Each path is a new rotation, seen through one point. The rows after it are directions, each followed by how far the rotation turns it, in degrees per step (0 if it stays put).
Each turn is a multiple of 5 degrees from 10 to 175, or 0.
Each row of a path follows its step; steps can be skipped.
Path 1:
step 0: [ -1  -1 -12  19  26   8   4  -8  -4   7   9   8  -8   6  -2   5  39   6
  14  17   7  -9   4 -17  12   0]
step 1: [  2  11  10   6  18   3  15  15 -20  15  -1  14  12   2  -3  -8  20  28
  -1  -9   0  26  -1 -11 -11   0]
step 2: [ -1  -7  25  -5   6 -17  -9  16   4 -37  -3   7  10  -9  -9   0   1  17
   6  -9   2  17 -18 -14  -3   1]
step 3: [  2  -9  23   1 -20   9 -25  23  13 -12   1 -10  14   7  14  18   4   8
   5 -10  12 -19   5  -2  -2 -12]
step 4: [ -4 -20   2  15 -25  16 -16   9  -8  20  19 -20  -1   9 -14  -9   1  -9
   0   6  12 -10 -22  -2  -4  -3]
step 5: [-23   2 -11  13   5  20 -11 -14  -3  -1   5  -8 -12  -6 -17  11  35  -8
 -19  13   5   3 -10   3  -3  11]
step 6: [-18  25 -12  20  13  -8  10  13  -8  -4  -2   7   5   0 -18 -11  29   9
   6  -4  -1  -2  17  13 -19  -4]
step 7: [  2  -3   2   4  21 -24   2  20  -8 -13   8  -7  -5  -2 -19   2   0  30
  16  13   0   9  11 -17   7 -15]
step 8: [  5 -16  14  -8   0   7  -7  23 -15 -12   0  -5   6  16  28  12  12  16
  15  -1  16  22   2  -3  16   0]
step 9: [ -4 -14  40  14 -15  16  -9   8  -2  -2   6   9  -5  13   3 -11   3 -15
   5 -10   3  14 -21   0  -7 -14]
Directions:
[  2   8  -2  -6   1   0   7   7   2  -1  -1   0  -1   7  -6   6   2   3
   6   3 -12   2   0  -7  -5   9]
65
[ 3 -7  4 -9 -6  4 -7 -1  8  0 -3 -6  1  4  1 -3  1 -7  7  7  1  6  3  1
 -9 -4]
65
[-4 -2  7 -1 14 -5  2  5  4  2 -1  4  2  5 13 -7 -2  4  0  5 -1  3 -4 -2
  1 -1]
55
[ -1   3  -2  -1  10   6   6 -10   5   2  10  -5   1   7  -2  -3   6  -7
  -4  -7   2  -1  -2  -4  -4  -3]
70
[ -8   8   3  -2   0  -5  -9  -4   3  -4  -9   2  -9  -1  -1  -4   3   0
   1 -12  -4   4  -4   3  -5  -1]
95
Path 2:
step 0: [ -6   2   8 -13 -11 -16   6  29  16   5  -5 -11 -16  26 -18  -1  -7  -6
  -3   2   4  12   7   7 -17 -20]
step 1: [ -1   0  15 -25  -2  -7  -4  14  16   9   2   1   1  19 -18  13 -16  -8
 -23   4 -18  -8 -20  17   2  -1]
step 2: [ -4  -1  -6 -14  -9  -1  10   6  25 -11   4   3   7  17   1 -16   9  -7
 -18  11 -11 -12  -6  32  12 -17]
step 3: [-17  11  16  -4 -23  -7   0  16  25 -10   1   5  -1  24  13  -9   1   0
 -12  -7   8   4  -3   5 -12 -26]
step 4: [ -4  23   4 -15 -11  -8 -17   6  28  -4   0   8   9  16 -10  10  -4  13
 -21  -8 -19  -4 -19  -9  -5  -3]
step 5: [  0   5 -19 -13  -8 -10  -2   7  26 -13  -1  -7   9   5 -15 -20  14   9
  -2  18 -22 -14 -13  -1  -3 -19]
step 6: [-21  -6  13  -6 -14  -6   0  26  18   7  11  -4   8   5  -9 -20  -5   5
   4   6   1 -11  -4  -8 -24 -25]
step 7: [-13   5   5 -15  -9   3 -10  16  28  12  21   8  13  -4 -23   9  -4  10
 -18 -11  -5 -19  -1   5 -10   5]
step 8: [ 11  -3 -13 -17 -16   2  -3   9  35  -8   7  -2  -8  -9 -14  -1  21   8
  -5   4  -7 -14  12  20  -5 -16]
step 9: [  9  -1  20  -9 -20   4  -7  23  18   2  -2  -2  -7   9  -6   0  -9   9
  14  -4  -7  -1  10  12 -17 -34]
Directions:
[ -1   8  -6   3   1   5  -9  -2   3  -2 -12   0  -1   4   4   7  -5   0
   1   5   0  -6  10  -3  -2  -6]
70
[  4  -2  -1   0  -1   0  -3   0  -7   3  -5  -3  -3   1  -6   2  -5   1
  10   9  -7  -1 -14   4   0  -6]
85
[10 -3 -3 -7  2 -1  7 -7  0  3  0  2 -2 -4  8 -7  4  0 -3  5 -9 -6  4 -1
  2 -7]
115
[-9  4 -6  2  3 -1 -2  1  4  7  1  4 -2 -3  3 -6  7  5  8  0 -4 -5 -5 -8
 -8  7]
40
[  3   3  -2  -2  -4  -7   1  -2  -6 -12  -6   1   6   1  -1  -7  -6  10
   2  -4  -5   5   2  -3  -6   4]
60
